(in the rows, 128 means zero)
The rows below come in pairs that one turn or mirror swaps. Which row does each named row swap with?
The rows were stretched afterwards, more along some directions than others.
Gem: [106 138 140 108 112 114 163 151 112 117 131 105 130 133 132 126]
lizos: [131 123 132 113  99 112 142 159 114 152 131 140 119 119 125 125]
Davog: [123 119 104 153 118  93 166 151  83 117 127 115  97 151 127 122]
Minav: [111 126 129 130 123 117 167 156 103 138 132 120 109 145 117 137]
pivu: [118 138 103 131 120 124 161 168 104 142 138 137 129 136 142 138]
figom: [108 130  99 136 117  87 159 159 111 141 139 129 130 140 123 139]
suge: [132 134 131 129 109 143 129 151 120 149 121 141 119 128 132 122]
damu: [121 142 142 125 108 132 164 159 108 158 123 129 134 162 136 112]
bilip: [130 124 138 127 101 126 135 139 118 161 130 137 120 157 121 102]
mek: [118 112 163 103 113 137 138 147 120 130 125 122 121 144 122 114]
gebuv: [132 115 133 123 122 106 156 151  64 138 111  96  81 162 116 111]
budo: [114 118 112 140 127 115 174 155  89 112 136 100 105 135 125 136]
rodod: [111 121 113 141 119  81 183 151  85 127 135 118 115 155 143 123]
soni: [132 131 142 124 106 118 156 156  99 143 113 140 114 153 161 128]
kamib: [120 145 110 151 110 127 148 146 136 151 120 125 126 140 130 122]
lem: [133 111 124 125 103  92 170 170  76 163 125 135 113 156 137 120]
gar: [107 130 150 115 123 108 172 159  69 122 118 107 118 142 152 120]
gik: [126 111 153 110 108 115 144 155  76 162 117 121 115 168 126 101]
Pag: [116 119 136 133 100 109 140 154  93 143 143 126 128 129 139 124]
teto: [120 143 127 137 107  98 152 156  87 150 125 117 120 158 134 110]
Bifes: [134 106 148 121 122 130 144 155  76 137 129 126 118 169 124  98]
ped: [114 128 107 117 138 122 179 153  91 115 125 111 111 145 138 126]
zemon: [130 120 104 152 100 103 161 166  91 140 127 113 106 136 110 114]
badaf: [144 112 134 139 104 104 152 161  76 168 130 135 109 162 122 103]
nomu: [140 124 134 126  96  74 153 144  83 128 116 125 109 157 144 115]
Paz: [129 109 134 124 111  79 159 160  53 132 117 100  98 161 119 114]
Kuvu: [112 122 106 138 112  78 178 169  98 133 150 115 123 132 113 125]
Zezo: [128 102 146 104 130 110 174 151  85 139 138 105 103 142 150 122]
lifaz: [122 113 131 136 115  69 159 149  68 134 125 102 108 159 125 108]
nadus: [136 123 143 129 104 126 143 133 111 134 116 110  98 156 115  96]
gopel: [121 145 126 123  90 127 146 148 116 130 121 133 126 133 126 120]
Muv: [109 127 146 115 122 103 175 151  89 104 121 103 111 129 140 132]
fur: [135 129 120 134 117 141 138 140 115 142 121 112 104 143 125 120]
rek: [149 111 126 132 108 118 149 170  72 164 120 125 106 163 119 103]

Bifes pairs with nomu
Zezo pairs with Pag
gar pairs with lizos

